(in the rows, 128 means zero)
Each path below is one point turned by a fixed rotation once a step. After each direction that follows a path, write how fast that rotation turns it, in degrees each step (0 if it stays still).
Each turn is a multiple of 5 degrees from 10 to 175, or 0.
Each row of a path follows its step; steps can be skipped.
path 1
step 0: [123 130 117 128 121 136 130 122 130 121 133 130 130 139 129 116 116 115
 132 109 132 133 117 133 131 129 118 121 118 136 128 125 127 134 122 134
 128 106 138 125 141 117 126 125 119 132 123 135 121 116 127 128 127 140
 127 132 120 110 128 118 131 136 134 120]
step 1: [125 119 125 125 116 134 127 124 117 121 142 121 135 121 121 137 129 122
 127 121 134 135 120 123 145 130 124 129 125 131 127 136 135 142 142 113
 128 132 123 119 132 139 131 117 124 128 123 124 134 122 118 138 131 130
 119 133 118 136 112 145 120 130 133 115]
step 2: [113 122 143 123 140 128 116 125 136 129 131 125 123 145 131 124 124 125
 123 118 132 137 127 130 124 134 119 131 124 120 147 130 127 124 142 122
 134 119 120 120 136 132 119 132 135 119 136 122 119 134 119 134 145 124
 113 140 128 135 128 123 131 126 121 132]
step 6: [129 136 115 135 135 135 132 126 123 137 131 134 142 138 120 121 123 139
 127 132 133 149 118 129 130 114 127 133 138 119 121 137 109 120 115 123
 122 113 117 140 132 129 135 125 123 127 125 128 127 133 114 124 129 131
 126 129 125 134 133 120 134 140 123 125]
step 9: [124 152 117 133 129 125 141 123 123 121 125 110 143 128 118 132 112 131
 137 126 131 130 130 123 124 126 125 122 126 117 133 121 122 128 130 124
 122 121 135 133 137 152 139 112 124 132 127 132 124 128 133 129 126 130
 122 131 130 125 120 121 136 135 126 120]
step 11: [115 119 126 117 125 125 120 126 125 123 120 130 128 130 122 126 153 118
 131 139 117 132 126 131 135 128 124 118 122 120 130 116 130 127 132 126
 122 125 115 136 148 145 118 125 136 132 118 118 118 139 134 137 124 125
 123 131 121 132 130 131 129 129 128 118]
step 12: [130 133 135 140 134 144 133 134 124 125 109 130 132 135 119 126 125 136
 135 107 126 144 126 127 124 134 136 121 130 116 134 137 136 134 133 128
 122 121 139 132 140 138 130 124 134 129 118 114 121 133 136 125 134 124
 120 119 131 123 133 125 129 131 117 135]
step 13: [106 133 110 133 128 134 134 133 135 124 129 138 139 120 122 118 130 123
 116 124 125 136 128 125 124 126 139 137 128 140 129 121 124 134 139 130
 125 142 135 119 135 127 120 133 134 114 126 125 137 123 146 127 128 123
 117 121 133 131 128 128 120 133 137 126]
step 14: [131 128 127 117 125 130 122 132 133 136 124 131 121 142 124 123 134 111
 124 137 133 134 115 136 121 111 128 136 136 129 128 133 123 130 137 124
 129 126 138 120 149 137 134 123 133 135 113 131 134 138 127 138 122 121
 130 125 126 133 147 133 135 122 137 129]
[125 129 131 127 126 128 128 130 129 126 131 129 128 129 130 129 129 127
 122 131 126 128 127 127 127 129 126 127 127 131 130 129 127 127 128 132
 124 129 125 125 129 127 128 132 128 127 131 128 125 126 132 130 133 127
 131 129 132 129 128 127 127 129 128 129] : 130
[131 127 127 127 128 125 129 128 127 128 130 128 131 129 126 128 128 125
 129 127 125 126 123 127 128 131 128 132 130 133 123 128 126 131 129 129
 129 129 128 131 127 126 126 126 131 125 132 126 127 130 129 131 130 127
 127 127 125 127 129 130 127 125 129 126] : 115
[129 122 128 130 128 130 131 127 126 126 128 131 129 126 130 130 128 132
 129 130 128 129 127 125 129 129 125 127 131 128 129 126 130 129 127 132
 129 123 123 128 131 128 128 131 126 129 126 129 129 128 125 128 130 127
 125 127 127 126 130 129 125 127 130 126] : 70
[128 129 134 125 132 123 125 125 127 128 128 130 127 126 130 129 130 127
 125 125 128 130 128 131 128 128 130 130 130 126 129 123 126 130 128 128
 128 126 129 128 129 130 129 128 124 128 129 127 127 131 129 129 127 128
 129 128 125 128 130 126 131 127 130 126] : 120
path 2
step 0: [137 119 138 137 126 126 117 140 119 133 131 130 138 126 119 126 142 137
 131 117 126 112 127 130 127 131 120 115 138 123 119 132 132 129 119 135
 133 126 126 125 125 128 123 117 143 131 116 125 115 118 132 147 138 120
 116 118 129 126 119 121 144 113 135 129]
step 2: [139 137 114 142 143 132 135 124 128 137 132 128 135 127 125 128 122 124
 123 131 145 134 140 126 124 132 137 150 115 118 128 134 131 131 116 121
 126 127 118 127 115 130 156 131 136 135 130 125 129 139 125 122 125 127
 126 146 128 129 126 127 123 132 132 122]
step 4: [127 126 139 119 107 132 140 134 131 127 111 132 136 117 129 127 142 144
 114 138 127 128 135 119 133 117 118 126 133 132 138 124 130 131 129 128
 133 120 121 133 133 129 121 124 128 118 139 134 112 131 135 118 122 116
 138 116 121 135 132 144 135 137 134 119]
step 5: [126 128 137 129 134 124 147 122 137 138 129 142 109 130 118 136 138 141
 140 130 120 127 110 133 137 124 117 134 126 121 122 118 132 146 136 123
 118 128 123 127 118 136 130 122 115 107 134 125 117 133 128 138 126 124
 130 129 137 128 120 132 132 126 121 130]
step 8: [127 127 121 141 129 123 121 121 125 127 129 133 129 138 125 136 124 134
 130 150 124 118 125 120 125 128 122 131 130 123 135 128 115 112 136 123
 160 130 140 133 124 119 119 117 123 123 134 133 135 125 122 111 126 125
 121 121 132 134 131 113 138 116 137 131]
step 11: [135 137 118 126 136 125 107 143 130 135 139 122 127 117 135 125 126 131
 135 102 126 121 120 141 116 126 121 119 131 137 127 134 115 128 133 129
 123 127 123 135 120 124 130 147 133 121 120 118 129 128 131 126 132 140
 118 126 142 122 136 128 126 119 139 129]
step 13: [137 124 113 127 133 119 147 129 117 121 124 131 125 131 118 118 119 130
 136 135 126 133 134 122 124 133 126 126 119 133 137 139 133 147 117 125
 137 121 138 121 135 129 135 127 121 138 145 139 135 120 125 142 144 122
 128 138 136 137 110 132 122 132 139 123]
step 15: [114 127 128  98 127 133 131 126 124 139 132 123 141 123 121 125 123 121
 118 110 146 131 121 128 129 125 134 129 129 129 126 133 125 114 128 134
 109 114 124 124 125 138 122 123 127 126 125 142 118 141 128 128 117 119
 140 121 132 131 138 140 134 128 125 128]
step 17: [133 116 143 144 130 132 134 118 129 119 128 124 120 133 120 132 139 131
 128 122 138 124 130 140 128 122 134 118 127 124 127 129 133 135 129 134
 133 133 135 134 116 124 128 115 131 127 137 114 126 128 137 135 144 132
 113 130 117 120 112 145 145 121 114 136]
[128 129 129 129 127 132 130 126 130 125 131 128 127 126 127 130 125 130
 125 128 125 125 126 126 125 129 128 127 129 130 125 127 130 128 125 127
 127 126 126 129 126 128 127 130 130 131 129 129 130 132 123 127 133 129
 128 132 127 126 126 128 127 129 125 126] : 95
[130 128 126 129 128 129 132 127 124 130 126 127 131 128 131 128 128 130
 130 128 125 125 128 132 130 129 129 128 127 131 127 131 131 126 127 132
 128 125 127 128 130 130 125 127 129 127 124 129 129 129 130 126 126 133
 130 128 125 132 128 128 128 125 123 129] : 125
[132 128 126 126 133 131 122 127 126 130 130 127 128 125 130 127 127 127
 130 126 130 127 129 128 128 127 129 133 129 129 126 127 129 129 128 128
 127 132 129 129 128 129 125 126 126 131 130 126 128 131 129 125 125 128
 130 129 130 125 128 129 128 129 126 125] : 80
[126 126 130 130 124 132 125 126 123 129 126 126 125 129 127 126 130 126
 130 127 129 127 126 128 126 129 131 125 129 127 126 127 124 129 129 128
 128 125 125 129 127 130 126 129 126 132 128 126 129 125 132 126 128 127
 126 128 127 125 130 129 127 129 127 128] : 130
path 3
step 0: [134 140 120 144 140 119 129 124 130 128 124 126 141 134 124 132 124 132
 130 117 137 127 116 135 133 128 132 118 121 130 133 122 127 130 137 110
 111 131 123 129 131 124 128 117 140 113 121 128 145 126 121 141 126 132
 112 131 132 119 136 134 138 123 131 137]
step 5: [131 125 133 123 131 131 121 144 133 122 131 137 135 127 129 124 111 118
 124 126 133 134 130 123 126 120 137 124 116 138 146 131 139 133 131 135
 116 126 128 131 120 126 130 127 129 123 158 136 117 137 137 132 132 121
 123 129 119 135 125 136 127 140 141 122]
step 7: [131 125 137 116 134 127 121 140 129 132 127 118 130 124 114 132 124 123
 123 125 128 126 124 130 134 134 150 130 139 133 123 120 137 133 117 130
 120 135 131 125 130 133 128 116 154 130 131 146 145 132 127 121 125 134
 129 118 124 126 137 128 138 131 111 122]
step 9: [121 130 129 138 134 116 142 119 132 138 129 125 124 123 130 139 137 125
 147 138 131 128 143 125 141 133 133 127 140 122 117 132 123 133 130 128
 130 126 134 131 140 132 116 131 137 129 129 117 136 138 136 117 151 129
 124 124 121 113 121 121 134 124 122 122]
step 10: [120 121 133 132 130 134 132 120 126 123 136 125 118 131 124 118 127 130
 113 140 138 140 131 125 120 123 129 136 122 129 123 136 114 136 133 127
 127 141 133 130 129 121 120 133 125 156 128 136 134 137 121 123 108 118
 120 139 128 138 123 123 129 120 134 137]
step 13: [127 147 127 127 126 126 125 128 130 123 122 135 135 125 124 128 133 134
 122 120 116 128 123 134 120 130 133 120 128 124 140 130 137 124 130 122
 136 133 147 127 122 130 125 118 125 119 146 147 115 131 116 119 124 121
 130 133 123 127 142 135 130 136 152 124]
step 14: [134 133 121 128 118 138 121 141 128 135 127 140 126 136 126 129 138 126
 132 123 125 122 122 115 132 129 141 135 129 127 117 136 139 130  98 135
 130 124 129 132 130 124 144 126 114 133 122 119 123 125 134 129 134 136
 132 120 117 131 133 130 131 143 112 133]
step 15: [136 123 124 119 135 110 139 120 143 126 134 117 135 115 124 131 127 122
 126 112 128 126 136 135 136 135 137 133 132 129 125 122 127 126 120 121
 126 126 130 126 128 125 128 109 131 132 137 138 131 115 121 130 116 122
 142 129 142 125 133 106 135 131 122 130]
step 16: [129 120 143 112 124 132 135 133 128 125 124 141 116 134 126 136 138 126
 132 121 129 118 128 134 127 113 139 126 122 114 128 146 119 115 130 128
 134 124 124 135 138 115 118 130 145 128 119 128 128 117 128 125 140 131
 120 129 125 135 112 127 130 137 130 127]
[131 127 127 127 132 128 130 132 128 129 131 127 127 128 123 124 127 127
 126 125 128 125 128 129 128 130 127 130 124 129 127 130 127 131 130 125
 126 129 128 126 126 126 124 124 128 130 128 131 128 130 133 131 126 126
 129 130 127 126 131 128 128 126 130 125] : 140
[126 127 129 129 126 131 128 127 126 131 130 130 125 124 128 129 127 126
 124 125 132 132 130 128 128 130 125 128 128 128 128 128 131 129 122 127
 132 128 130 129 129 126 127 129 127 128 127 129 130 131 129 129 125 126
 131 128 128 127 129 128 129 127 125 131] : 90
[130 126 130 130 130 127 131 126 126 131 125 128 126 125 126 131 128 132
 129 127 128 128 126 130 125 128 130 129 129 134 124 126 127 125 129 130
 130 125 132 128 130 128 127 130 130 129 127 130 130 127 127 129 128 123
 125 129 129 128 131 129 126 129 130 128] : 120
[127 128 127 128 125 128 128 128 127 129 130 123 128 127 127 127 127 125
 134 128 129 131 129 129 129 127 129 132 129 128 128 128 128 129 129 127
 130 128 126 130 126 128 125 130 133 128 127 128 132 130 128 126 125 131
 124 128 129 128 126 133 126 126 127 125] : 35
[126 124 131 125 129 129 129 128 129 130 129 127 129 129 125 130 127 127
 132 129 131 128 131 126 129 127 126 129 129 126 127 131 126 125 131 128
 128 130 134 128 127 130 127 131 124 126 128 128 127 126 129 130 126 127
 125 130 128 131 126 123 131 129 126 130] : 55
